Some points:
[-1.42  1.1   0.66 -1.93  0.33  1.01 -0.9  -0.72  1.27 -1.4   1.93  0.16 -0.12 -0.52  0.28  0.04  0.65 -1.27  0.62 -0.21 -0.92 -1.27  0.41 -1.11]
[-2.38 -1.03  2.51 -0.88  0.46  0.83 -0.21 -0.59  0.21  0.16  0.45  0.7   1.94  0.77 -0.84  1.13  2.24  1.34  0.21 -1.47 -0.68  1.08  0.02 -1.08]
[-0.33 -0.7   0.38  1.14 -1.63  0.73  2.19  0.68 -1.05  0.27  0.79 -1.55  0.61 -1.15  1.81 -0.83 -1.42 -0.34  0.54 -0.86 -0.87 -0.03 -0.26  0.13]
[-0.92 -1.67  2.   -0.7   0.43  0.51  0.78 -1.41  0.25 -0.07  0.71  1.3   1.3   0.63 -0.4   0.24  2.43  1.17  0.33 -2.54 -0.79  2.55 -1.44 -0.17]
[ 0.66 -0.08 -0.4   0.62 -1.43  0.39  1.54  1.2  -0.88  0.57  0.37 -0.95  0.59 -0.5  -1.18 -0.9  -1.05  0.24  0.22 -1.41 -0.27 -0.1  -0.21  0.53]
[ 0.51  0.49 -1.29  0.85 -0.74  0.69  0.37  0.81 -0.78  0.25  0.09 -1.68  0.04 -0.83 -1.49 -1.28 -0.44  0.58  0.4  -0.39 -0.44 -0.3  -0.76  0.42]
[ 1.06  1.42 -1.36  1.15  0.65 -0.08 -0.33  1.18 -0.15 -0.34 -0.18 -0.6  -0.24 -0.23  0.83  0.33 -0.06  1.2  -0.12 -0.27 -1.08 -1.13  0.25  1.  ]
[ 0.15 -0.14 -0.52  1.19 -1.64  0.74  1.69  0.83 -1.07  0.12  1.24 -1.47  0.76 -0.87  2.28 -1.43 -0.96  0.54  0.45 -0.13 -0.51  0.99  0.11  0.98]
[-0.62  0.78  0.38 -1.72 -1.15  0.75  0.24 -0.9   2.13 -1.94  1.17  0.86 -1.08 -1.31 -0.33 -0.52 -0.28 -1.27  1.51  0.21  0.01 -0.75  1.74 -1.66]
[ 1.63 -0.28 -0.8   0.3   0.79 -0.54 -0.5   0.02  0.   -0.1  -1.38  0.44 -0.85  0.26  0.44  0.45  1.06  1.43 -0.97  0.86 -0.47  0.79  0.91  1.58]
[-0.28 -0.68 -0.2   1.22 -1.37  0.81  1.53  1.06 -0.78  0.02  0.13 -1.64  1.67 -1.25 -0.8  -1.57 -0.6  -0.16 -0.2   0.68 -0.25  1.17  0.23 -0.31]
[ 0.03 -0.15  0.01 -0.2   0.3  -1.64 -0.2  -0.46  0.    0.69 -0.88  0.9  -1.47  1.16 -0.33  0.42 -0.11 -0.74 -1.22  0.64  0.84  0.13 -0.54  0.8 ]
[-0.86 -0.26 -0.79  1.36 -0.48  1.    0.42  1.78 -0.84  0.13  0.47 -1.64  1.16 -1.34  0.28 -0.66 -1.    1.08  0.69 -0.35  0.54  0.07 -0.72 -0.04]
[-0.43 -0.23 -0.86  0.91 -1.14  0.69  0.92  1.79 -1.58  0.99  0.04 -1.58  1.1  -0.92  0.76 -0.48 -0.88  0.62  0.39 -1.07  0.12 -0.1  -0.69 -0.17]
[-0.27  1.82  0.18 -1.28 -0.99  1.09 -0.92 -1.5   1.72 -2.08  1.45  0.96 -0.77 -1.24 -0.04 -0.29 -1.05 -0.55  1.33  0.25 -0.43 -2.28  2.22 -3.05]
[-0.68  0.07 -0.06 -0.48  1.02 -1.82 -0.53  0.08 -0.07  1.43 -0.69  0.81 -0.48  0.59 -0.98  2.37 -0.19  0.32 -0.89  1.64  1.94 -0.49 -0.55  0.47]
[-0.86  1.18 -0.07 -1.9  -0.71  1.07  0.44 -1.47  1.63 -2.23  1.33  0.43 -0.93 -1.27 -0.44 -0.01 -1.16 -1.31  1.54  0.67  0.05 -1.59  1.75 -0.12]
[ 1.35  0.83 -0.32  0.64  0.99 -1.44 -1.53 -0.33 -0.75  0.79 -1.6   0.73 -0.43  1.29 -1.02 -0.84  1.01 -0.7  -1.33  1.09  0.44 -1.1  -0.35 -0.25]
[-0.38  0.37  0.41 -1.33 -0.76  1.06  0.02 -1.97  2.35 -2.02  1.72  0.9  -1.17 -1.18 -0.24  0.33 -0.07 -1.4   2.42  0.13 -0.05 -1.61  2.   -1.85]
[ 1.68 -1.04 -0.7  -0.12  1.61 -1.39 -2.22 -1.17  0.11  1.24 -1.57  0.85 -1.22  1.01  1.23  0.33  0.2  -0.63 -0.95  1.35  1.54 -0.1   0.52 -0.06]
[ 1.15  0.89 -0.54 -0.12  0.95 -0.9  -0.5   0.11 -0.6   0.08 -0.38  0.45 -0.41  0.95 -2.    0.77  0.27 -0.84 -0.73  0.77  1.32  0.37  1.04  1.01]
[ 0.26 -0.89  0.18  0.    0.82 -1.49 -0.53 -0.42  0.13  0.83 -0.9   0.3  -1.4   1.02  0.01  1.77 -0.11 -0.92 -1.8   0.96  1.08 -0.34 -0.03  0.03]
[-1.5  -1.07  2.27 -1.27  0.68  0.57 -0.32 -0.59  0.29 -0.46  0.43  0.74  1.18  0.43 -0.06  0.07  2.28  1.1   0.23 -1.86 -0.43  1.12 -1.54 -0.15]
[ 0.67  0.68 -0.71 -0.4   1.19 -1.04 -2.   -0.54 -0.07  0.74 -1.28  0.58 -0.93  1.16 -0.77 -0.56  0.11 -0.31 -0.84  1.3   1.09 -0.38 -1.86 -0.42]
[ 0.89  0.04  0.06 -0.67  1.11 -1.48 -0.24 -0.23 -0.06  1.09 -1.18  0.47 -0.26  1.11  1.72  1.26  0.19 -2.16 -0.72  1.    1.07  0.02 -1.11  0.92]
[ 0.7   0.04 -0.16 -0.16 -0.02 -1.31  0.24 -0.53  0.05  1.13 -0.25  0.75 -1.05  1.17 -0.39  0.6   0.01 -0.38 -0.78  0.53  1.65  0.08 -1.06 -0.2 ]
[ 0.13 -0.45 -0.82  0.35  1.19 -1.3  -0.13 -0.36 -0.02  0.22 -0.8   0.84 -1.26  1.7  -0.35  1.72 -0.17 -1.29 -1.32  0.91  1.83  1.31 -0.48  0.79]
[-0.6   1.03  0.71 -1.28 -0.65  1.22  0.2  -1.4   2.56 -2.52  1.53  1.19 -0.8  -1.33  0.77 -0.44 -0.69 -1.29  1.84  0.48 -0.06 -1.03  1.42 -1.32]
[ 0.42 -1.51  0.05  0.27 -0.43  0.7   1.09  1.54 -0.77  0.46 -0.44 -1.4   0.45 -0.56  0.47  0.43 -0.44  0.69  0.22 -0.84 -1.21 -0.6   0.53  0.5 ]
These points spread out most along one direction. Take the direction at right angles to it along which they spread out most. Go by this last direction. How many in every 100 of the points above lie lower along it than each point below? Answers are rounded to whole numbers. More than half of the points above lie lower than the first one.
[-1.38 -1.39  2.39 -0.76  0.24  0.78 -0.75 -0.55  0.43  0.64  0.09  0.85  1.82  1.12 -0.87  0.95  1.36  1.71 -0.06 -1.18 -1.11  1.77 -0.71 -1.68] 34
[ 0.53  1.57 -0.17  0.21  0.71 -1.47 -1.26 -0.13 -0.15  1.26  0.05  0.9  -0.59  1.08 -0.12  0.41 -0.83 -0.82 -0.46  1.04  0.45 -0.67 -1.03  0.05] 59
[ 0.41  1.32 -0.76  0.04  0.52 -1.21 -1.03  0.02 -0.12  0.12 -1.19  0.47 -1.3   1.13  0.8   0.39  0.41 -0.13 -2.09  1.07  1.67 -0.36 -0.04  1.49] 59
[ 0.73  1.61 -0.25  0.56 -0.8   0.41  1.35  0.53 -1.23  0.39 -0.2  -1.5   0.87 -0.85  0.25 -2.12 -0.51  0.65  0.33 -0.57 -1.27 -0.76  0.41  0.71] 21
[-0.28 -1.48 -0.84  1.83 -1.02  0.56  0.6   1.92 -0.9   0.07  0.03 -0.92  0.55 -0.62 -1.18 -0.08 -1.33  0.47  1.05 -0.09 -0.34  0.69 -0.63 -0.76] 17
[-0.12 -0.82 -0.59  0.94 -1.16  0.46  1.13  0.35 -0.83  0.48 -0.29 -0.79  0.9  -0.61  0.24 -1.54 -0.33  0.6   0.22 -0.5  -1.22 -0.18  0.78  0.53] 21
[ 1.91  0.43 -1.44  1.    2.25 -0.02 -1.14  1.17  0.1  -0.57 -1.93 -0.41 -0.25  0.44  2.64 -0.24 -0.29  1.16 -0.56  0.13 -0.62  1.01  1.08  1.58] 34
[ 0.43  0.33 -0.36  1.33 -0.99  0.58  0.65  0.69 -0.79 -0.08  1.   -1.07  0.85 -1.36 -0.92 -1.42 -0.63 -0.08  0.71 -0.12 -2.12  0.63 -0.84  0.83] 17
[-2.01 -2.16  1.81 -0.71  0.89  0.48 -0.18 -0.49  0.27 -0.37  0.08  0.63  1.2   0.92 -0.04  1.19  2.37  1.69 -0.2  -1.84 -0.49  1.39 -0.58  0.06] 34
